Rows are one point carried round by a steady rotation, each followed by how many steps it has turned.
The counts run from 0 to 350.
[-0.06 -1.03  2.14  1.29 -3.93  1.20 -0.49  0.37 -4.73 -2.90 -0.17  2.80
 -1.03 -0.27 -2.28 -2.87  0.03 -2.55  0.88  0.59  4.02  1.69 -0.34  2.51
 -0.88 -0.41  2.23  3.34 -2.85  1.32  0.21 -1.67 -1.21]
164
[-1.55 -0.91 -1.60  1.00  3.09 -0.98 -4.32  4.29  3.39  0.80 -0.62 -0.31
 -3.45 -1.88  1.32 -2.05 -1.06  4.26  2.04 -0.90 -0.92  2.62  3.42 -0.71
  0.32 -1.23  0.46 -0.81  0.63 -0.85 -1.37 -1.81 -2.39]
71
[-1.98 -0.99 -0.29  3.70 -4.02  1.97 -1.29 -0.08 -0.92  0.78 -0.73 -0.51
  1.23  3.40  2.49 -0.33  0.78 -1.84  1.70 -3.58  2.91  0.59  1.11  1.60
 -0.84  0.12  3.41  0.39 -4.93 -0.37 -0.76 -0.90 -3.09]
5
[ 2.77 -1.18 -3.78  2.34  2.90 -1.14 -1.32  2.98  2.09  0.94  0.44 -0.19
 -2.34 -1.61 -0.89 -1.00  1.53  2.98  2.96  1.51  1.84  1.82  5.13 -1.18
  0.89  2.86  0.92  1.07 -3.30 -0.85 -1.19 -1.61  0.06]
65
[-0.87 -2.14 -0.78  4.30 -4.18  1.76  0.34 -1.04 -2.05 -0.09 -1.03  0.33
  1.12  2.79  1.57  0.26  1.63 -1.56  1.56 -2.81  3.95  0.40  1.90  1.78
 -0.59  1.12  2.63  1.06 -5.96  0.09 -0.56  0.15 -1.74]
3
[ 1.89 -0.63 -2.27  2.48  2.68 -1.16 -1.06 -0.10  1.91  1.09 -1.23 -1.77
 -1.79 -3.18  1.98 -0.27  0.76  3.49  0.79 -1.50 -0.01  3.48  4.00 -2.21
  3.49 -1.81 -0.26 -0.75  1.38  0.28 -2.08  3.15  2.93]
79
[ 4.83  2.57 -1.75  0.40 -1.50  0.03 -3.72 -2.22 -2.31  2.40  1.73 -3.03
  0.88 -1.79 -2.29  0.05 -0.03  2.93  0.35  1.21  2.62  2.92  0.89 -0.69
  1.02 -2.65  3.24  0.80  0.82 -3.21 -2.25 -0.05 -0.21]
306
[ 2.14  1.55 -2.11 -2.72 -0.72 -0.40  0.37 -2.25 -1.92 -1.51  1.34 -4.91
 -0.12 -1.39 -1.02 -1.84 -2.11  2.73 -0.46 -5.72  2.65  3.44  0.97  2.25
  2.20 -1.27 -1.26 -0.66  0.68 -0.11 -1.52 -0.14 -0.97]
31
[ 2.70  0.02  2.25 -1.90 -0.36  0.65 -0.80 -1.55 -0.26 -4.19  1.48 -1.95
  0.23  0.39  0.01 -3.45 -1.20 -2.01 -0.29 -3.78  0.40  6.40  1.78  3.38
  1.29  1.58  0.40  1.27 -0.77  1.36 -1.22 -0.60  2.03]
42
[-3.91 -1.86 -3.47  3.21  1.10  0.23  0.20  2.77  1.67  1.69 -4.03  1.23
 -2.16 -2.20  0.71  3.11 -0.76  4.58  2.36 -2.33  0.55  0.50  3.07 -0.84
  1.57  0.89 -1.95 -2.06 -1.05  0.28 -0.20 -0.18 -1.43]
238
[-0.72  3.24 -2.46 -1.25 -2.51  0.40 -3.63  0.24 -1.05  2.85  0.45 -2.83
  1.85 -1.53 -1.07  0.49 -2.73  4.22  1.83 -2.94  3.12  1.59 -0.15  0.80
 -0.35 -1.19  1.27 -0.96 -1.05 -1.75 -1.51 -1.66 -4.17]
21
[ 1.63 -1.50  3.45 -0.49 -0.11  1.03 -0.05  1.63 -1.94 -4.63 -0.98  2.47
 -2.87 -2.15 -3.24 -4.01 -0.46 -2.58 -0.09  1.69  0.65  4.54  0.70  1.32
  0.89 -0.71  1.20  2.46  0.96  1.75  0.11 -2.65  0.90]
328
[ 3.09 -1.98 -0.95  1.95  3.06 -1.66  0.94  4.79  2.90 -0.60 -0.03  0.26
 -0.34 -0.81  0.19 -1.16  1.26 -1.41  1.91  0.53  0.91  1.33  2.51 -4.57
  0.40 -0.83  5.38 -1.23 -2.32 -1.27 -0.91 -1.32 -1.45]
346
[ 3.21  1.46 -2.68 -1.41  2.04 -2.25 -0.17  2.50 -1.10  0.33  0.04 -1.11
  0.82 -5.66 -2.10 -0.09 -1.39  3.71  2.38 -1.17  5.20  2.01  0.45 -2.17
  1.49 -1.00  0.55 -0.48 -1.79 -0.03 -0.63  1.14 -0.91]
190
[ 0.31 -0.48  2.57 -0.70 -1.19 -0.08 -1.56  1.35 -1.53 -4.44  1.02  0.39
 -3.37 -0.80 -2.60 -5.21 -0.59 -1.74 -1.09 -0.60  0.23  3.60  0.52  2.35
  0.66 -2.35  0.93  2.87  3.27  1.45 -0.52 -3.28 -0.49]
325
[-1.97  1.88 -0.36  0.99 -4.53  2.37 -1.88 -2.01  1.08 -0.58  0.32 -0.97
  2.90  1.54 -0.51  3.68 -0.97  1.04 -1.19 -4.04 -3.20  3.65  0.07  1.27
  0.06  0.48  0.32  0.89  5.60 -1.27 -1.06 -1.79  0.45]
261
[ 0.19 -1.01 -1.55  5.68 -2.75  1.61 -0.63 -2.07 -1.66  3.38 -2.78 -0.22
  0.63 -0.14  1.37  2.43  1.62  1.13  0.38  0.23  2.00  0.31  1.48 -2.21
  1.30 -4.12  4.02 -0.77 -1.48 -1.97 -1.39  2.64 -0.21]
129
[ 1.26 -1.48  1.74  0.95  0.12 -0.19  0.79  2.90  3.03 -4.25  0.58  2.63
  2.31 -0.91 -0.58  0.74  0.61 -2.89  1.74 -2.32 -0.65  4.77  1.74 -0.63
  0.15  4.97  0.83  2.38 -0.90  1.65 -0.01 -0.54  3.02]
217
[ 0.47 -0.89 -1.45 -0.83  2.31  0.48 -0.29  4.42  3.16 -0.37 -1.49  0.17
 -2.12 -0.84 -2.61 -1.24 -0.87 -0.64  2.58  1.07 -0.38  2.91  3.84 -0.48
  0.89  3.81  1.56 -0.88 -2.26 -0.26 -0.52 -5.58 -2.24]
60
[ 0.17  2.49 -1.64 -2.30 -1.66 -0.16 -0.59 -1.70 -2.32 -1.17  0.85 -4.29
 -0.72 -1.87 -2.08 -2.27 -2.12  2.16 -0.46 -5.33  2.93  3.43  0.95  2.82
  2.64 -0.90 -2.28  0.61  1.79  1.26 -1.14 -1.04 -0.96]
33
[-1.23  1.47  0.94  1.19 -3.50  2.08 -2.04 -0.79 -1.40  2.25 -2.64 -0.50
  2.27 -1.60 -1.37  2.99 -2.11  1.73 -0.43 -0.65 -0.15  1.95 -2.06 -1.88
 -0.09 -4.93  3.74 -2.12  2.65 -3.13 -1.11 -0.64 -2.69]
136
[ 0.96 -4.19 -1.20  3.06 -1.23  2.53  1.52 -2.39 -1.27 -1.03 -2.07 -0.65
 -3.53  3.94  0.62 -1.13  0.33  0.20 -0.73 -1.18  0.12  2.32  3.16  3.28
 -0.26 -0.34  2.34 -0.97 -4.55 -2.31 -0.91 -1.93 -2.08]
283
[ 3.80 -1.24  1.86 -0.58 -3.05  1.15  2.06 -1.92 -4.53 -5.21  1.32  1.36
  0.46 -0.84 -3.33  0.60 -1.22  1.17 -2.02 -1.53  1.73  3.09 -2.13  2.44
 -1.44 -2.17  1.59  1.92  0.17 -1.79  0.40  0.00  0.03]
153
[ 0.88 -1.73  2.49  1.54 -3.57  1.18 -0.64  0.73 -4.12 -3.16  0.01  3.12
 -0.65 -0.03 -1.75 -3.00  0.54 -2.82  1.19  0.47  4.14  2.53 -0.23  2.27
 -1.23 -0.45  3.02  3.38 -4.00  0.96  0.37 -1.09 -0.84]
165
[ 2.04 -0.05  1.53 -0.62 -3.99  1.46  0.05 -1.72 -4.22 -3.96  0.70  1.42
  0.68 -1.54 -4.54  0.83 -1.95  2.04 -1.49 -1.15  1.52  2.64 -2.88  2.17
 -1.83 -2.68  1.23  2.01  2.33 -1.53  0.73 -1.05 -0.80]
151
[ 3.42  1.27 -2.50 -0.47  1.56 -3.11 -1.37  1.77 -0.48 -0.59  2.82 -2.51
  1.00 -4.33 -0.28 -1.64  0.08  3.94  1.99 -3.89  4.81  1.97  1.03 -1.88
  1.05 -1.91  0.44  1.03 -0.62  0.41 -1.14  2.48  0.06]
193
[ 0.98  2.23 -1.54 -0.47 -1.35  1.37 -1.50 -1.49 -1.97  4.06 -2.98 -3.53
 -0.07 -2.14 -3.08  0.32 -1.76  1.15  0.53  1.51  2.07  2.58  1.01 -1.18
  2.85 -2.82  3.17 -2.64  0.00 -2.28 -1.91 -2.75 -2.56]
301
[ 1.96 -1.96  0.53  2.23 -0.02 -0.69  1.44  2.29  0.38 -2.96  0.41 -0.68
 -2.69  0.47 -0.75 -4.78  2.88 -5.06  0.19 -0.04  1.87  1.93  3.19 -1.02
  2.40 -0.24  3.68  2.09 -0.73  1.72 -0.97 -2.12  0.42]
334
[-0.07  1.49  0.82  0.60 -3.06  1.96 -0.99 -1.13 -1.61  1.63 -2.67  0.26
  2.17 -2.03 -2.26  3.81 -2.40  2.13 -0.38 -0.28 -0.17  2.34 -2.03 -1.66
  0.24 -4.77  4.10 -2.10  2.36 -2.76 -1.00 -0.21 -1.82]
137
[ 1.34  0.24 -1.45  0.98 -1.24  1.75 -0.10 -0.41 -1.65  2.06 -2.95 -0.55
  2.81 -1.27 -0.78  2.88 -1.76  0.59  2.30 -0.42  3.74  2.24  0.89 -0.15
  0.15  0.87  3.22 -2.48 -6.75 -2.10 -0.92 -0.33 -2.36]
13
[ 3.58  0.78 -0.66  0.71 -2.69  1.38  1.37 -2.92 -2.81  0.39 -1.24 -0.48
  2.63 -2.48 -2.99  4.41 -1.10  2.12 -1.05 -0.59  1.41  2.26 -1.58 -1.84
  0.74 -3.85  3.54 -1.79  1.23 -3.22 -0.73  1.20 -0.05]
140
[ 2.33 -0.02  1.38  1.34  0.36  0.74 -0.96 -1.02  2.46 -1.53 -1.07  0.85
  1.27 -2.69 -0.22  2.57  0.44  0.44 -0.68 -0.63 -3.25  6.01  1.49 -2.09
  1.54 -0.21  0.82  0.41  4.67 -0.31 -1.34  1.86  5.29]
90
[-2.27 -0.71 -0.99  3.50 -3.11  2.76 -2.55 -1.08 -2.91  2.92 -4.19  0.22
 -3.13  0.83 -0.90 -0.90 -0.03  0.67  1.26  2.32  1.81  1.10  2.72  2.35
  1.06 -1.32  1.78 -0.05 -2.96 -0.95 -1.40 -2.71 -2.87]
289
